Here are some points, each followed by its number:
tensor([1, 30, 32, -19, 26, -48, 24, 3, 20, 21, -32, 17, 10,
        3, -9, -10, 1, 2, -2, -19, -3, -14, 1, -4]) 0
tensor([32, -14, 34, -25, 4, -37, 2, 3, 8, 11, -4, 11, 2,
        -11, -28, 5, 11, -30, -7, -19, -1, -10, 0, -1]) 1
tensor([31, 1, 3, 5, -5, -1, -5, 14, 8, 12, -13, 14, 6,
        24, -3, 3, 24, 3, -13, -24, -13, -11, 1, 7]) 2
tensor([2, 19, 28, -26, 13, -53, 12, 3, 12, 8, -24, 15, 6,
        -1, -13, -1, 23, -3, -1, -2, 1, -1, 0, -6]) 3
tensor([-2, -39, 14, -17, -24, 5, -10, -1, -3, -23, 19, 3, -9,
        -22, -44, 14, 24, -15, 8, 8, 17, -1, -8, -20]) 4
tensor([-41, -9, -41, 44, -21, 52, -16, 9, 20, -43, 19, 4, -5,
        30, 8, 48, 36, 39, -7, 1, 22, 19, -10, -3]) 5
tensor([-45, 19, -15, 35, 7, 11, -2, 16, 40, -39, 22, -9, -8,
        24, 10, 7, -2, 39, 13, 21, 33, -4, 12, -9]) 6
tensor([-6, -37, 3, -13, -5, 25, -6, -1, -11, -13, 14, 8, 1,
        -40, -23, -3, 34, 7, 17, 4, 6, 23, 1, -11]) 7
tensor([2, 19, -32, 24, 22, -9, -14, 25, 10, -3, -5, 3, 7,
        22, 20, -2, -2, 20, 3, -12, 5, -20, 7, 6]) 8
tensor([8, -6, -12, -6, -10, 26, -15, -21, -36, 8, 3, -7, 1,
        -22, 25, -9, -29, -12, 14, 18, -29, 7, 6, 12]) 9
tensor([7, -32, 27, -28, -12, 10, 1, -9, -5, 0, 22, -4, -14,
        -23, -44, 13, -6, -32, 7, 14, 7, 4, -2, -13]) 10
tensor([-10, 32, -13, 33, 16, -18, 3, 18, 42, -26, 15, -4, -5,
        37, 19, -6, 5, 22, -1, -2, 36, -38, 8, -4]) 11
tensor([19, 1, -12, 1, 19, -36, -3, 15, 6, 4, 7, 0, 7,
        18, 13, -11, -9, -6, 9, -7, -1, -33, 22, 5]) 12
tensor([19, 30, 36, -16, 29, -51, 17, 14, 18, 27, -33, 22, 4,
        15, -2, -10, 6, -7, -12, -23, -10, -16, -2, 7]) 13
tensor([27, 19, 0, -53, 18, -33, -30, -21, -54, 29, -23, 2, 15,
        -37, 25, -10, -91, -69, 16, 41, -60, -39, 31, 22]) 14
tensor([-47, -34, -15, 23, -40, 60, 7, -13, 1, -44, 33, -13, -15,
        -19, -21, 39, 17, 25, 5, 26, 40, 47, -19, -18]) 15
tensor([4, 25, 2, 3, 22, -38, -10, 9, 21, -20, 16, 0, 1,
        21, -3, 0, -22, -9, -16, -8, 23, -48, 16, 10]) 16
tensor([-62, -55, -17, 33, -62, 82, 0, -14, 2, -55, 54, -24, -28,
        -17, -38, 29, 43, 39, 6, 21, 52, 74, -36, -63]) 17
tensor([5, -20, -4, -16, -14, 8, -11, -12, -26, 6, 6, -12, -7,
        -30, -2, -14, -27, -16, 15, 18, -6, 17, 3, 0]) 18
tensor([9, 20, -15, 12, 19, -15, -10, 14, 4, 13, -22, 2, 8,
        40, 25, -4, 1, 16, 1, -12, -16, -10, 11, 11]) 19
tensor([19, 23, 8, -20, 20, 9, -32, -12, -51, 45, -48, 15, 11,
        -4, 30, -20, -31, -22, -6, -7, -57, -12, 8, 31]) 20
tensor([-13, 3, -1, 2, -5, 5, 8, -2, 5, -11, 9, -12, -2,
        -6, -8, 2, -8, -1, -7, 10, 2, 16, -2, 1]) 21
Which five points above are nearest to each new point by angle? Their numbers follow each, nearest first.
tensor([8, 45, 1, 5, 29, -20, 15, 1, -7, 30, -29, 10, 8,
        7, 29, -32, -31, -2, 9, 2, -35, -23, 12, 28]) 20 19 14 13 0
tensor([2, -43, 7, -37, -5, -20, -17, -7, -35, -1, -3, 12, 7,
        -47, -13, -2, -27, -18, 30, 25, -20, 23, 5, -7]) 18 10 14 9 7
tensor([-7, -34, -4, 6, -19, 34, 9, -11, -8, -16, 28, -16, -14,
        -15, -13, -5, 12, 22, 8, -3, 10, 31, -11, -11]) 17 15 7 4 21
tensor([46, -24, 5, -9, -7, 15, -11, -1, -11, 31, -16, 11, 5,
        9, -3, 6, 19, -29, -19, -25, -32, -2, -7, 13]) 2 20 1 13 14
tensor([18, -14, -9, 6, 3, 19, -5, 4, 6, 16, -33, 21, 3,
        28, 5, 15, 37, -3, -37, -25, -22, -1, 0, 8]) 2 19 13 20 5
tensor([-1, -23, 2, -5, -10, 13, 7, -5, 3, 5, -2, 2, -1,
        -18, -7, -1, 11, 15, 2, -3, -2, 24, -13, -12]) 7 17 15 4 10
tensor([21, 4, 20, -1, 15, -25, 22, -4, 13, 13, -20, 15, 2,
        16, -4, -12, 32, 5, -12, -28, -2, 1, -14, 0]) 13 0 3 2 1
tensor([-13, 32, -8, 22, 22, -17, 3, 4, 23, -4, 3, 0, 11,
        31, 13, -8, 9, 24, -8, -11, 14, -23, 2, 8]) 11 8 19 16 6
tensor([13, -12, 13, -3, -8, 8, 13, 4, 7, 1, 7, 5, -10,
        -2, -17, -1, 21, -7, -3, -11, 2, 12, -9, -5]) 4 10 7 1 17
tensor([-52, -11, -26, 35, -2, -7, -12, 19, 30, -73, 68, -31, -17,
        7, -13, 13, -14, 36, 26, 47, 69, -9, 15, -32]) 6 15 17 11 5
tensor([26, -20, 18, -31, 6, -30, -15, 8, -22, 22, -12, 6, 8,
        -32, -6, -15, -23, -24, 17, -6, -28, -8, 12, -10]) 14 1 20 18 9
tensor([-2, 26, 2, -7, 6, 0, 25, -16, -8, 23, -20, -7, -1,
        -6, 17, -30, -16, -12, 0, -5, -21, -2, -2, 7]) 20 14 0 13 9
tensor([5, -25, 4, 10, 3, 2, 3, 3, 2, -3, 8, -16, -2,
        -15, 1, -18, 12, 9, 9, -14, 9, 4, -11, -7]) 7 17 4 15 18
tensor([19, 32, -20, 12, 30, -4, -14, 2, -22, 35, -27, 3, 12,
        15, 44, -19, -29, -7, 0, -12, -25, -23, 12, 25]) 20 19 14 8 12
tensor([30, 9, 33, -10, 20, 7, 34, -14, -19, 59, -40, 1, 7,
        3, 10, -56, 12, -5, -3, -33, -33, 13, -14, 14]) 20 13 0 2 3
tensor([-15, -17, 25, -41, -12, -17, 7, -19, -15, 3, 0, 6, 0,
        -50, -29, 0, -20, -29, 13, 22, -3, 24, -7, -6]) 10 18 4 7 14
tensor([-1, -29, -3, 9, -29, 29, 3, 7, 14, -24, 19, -9, -12,
        6, -30, 25, 42, 7, -11, -18, 21, 19, -22, -18]) 17 15 4 5 7
tensor([-12, 49, -26, 41, 35, 15, 7, 4, 3, 26, -28, -14, 1,
        23, 65, -38, -11, 37, 2, -12, -29, -11, 8, 11]) 19 8 20 11 12
tensor([6, 40, -15, 27, 12, 21, -1, -7, -27, 28, -19, -3, 5,
        12, 36, -16, -15, 11, -7, -12, -29, 2, 8, 18]) 20 19 9 8 14
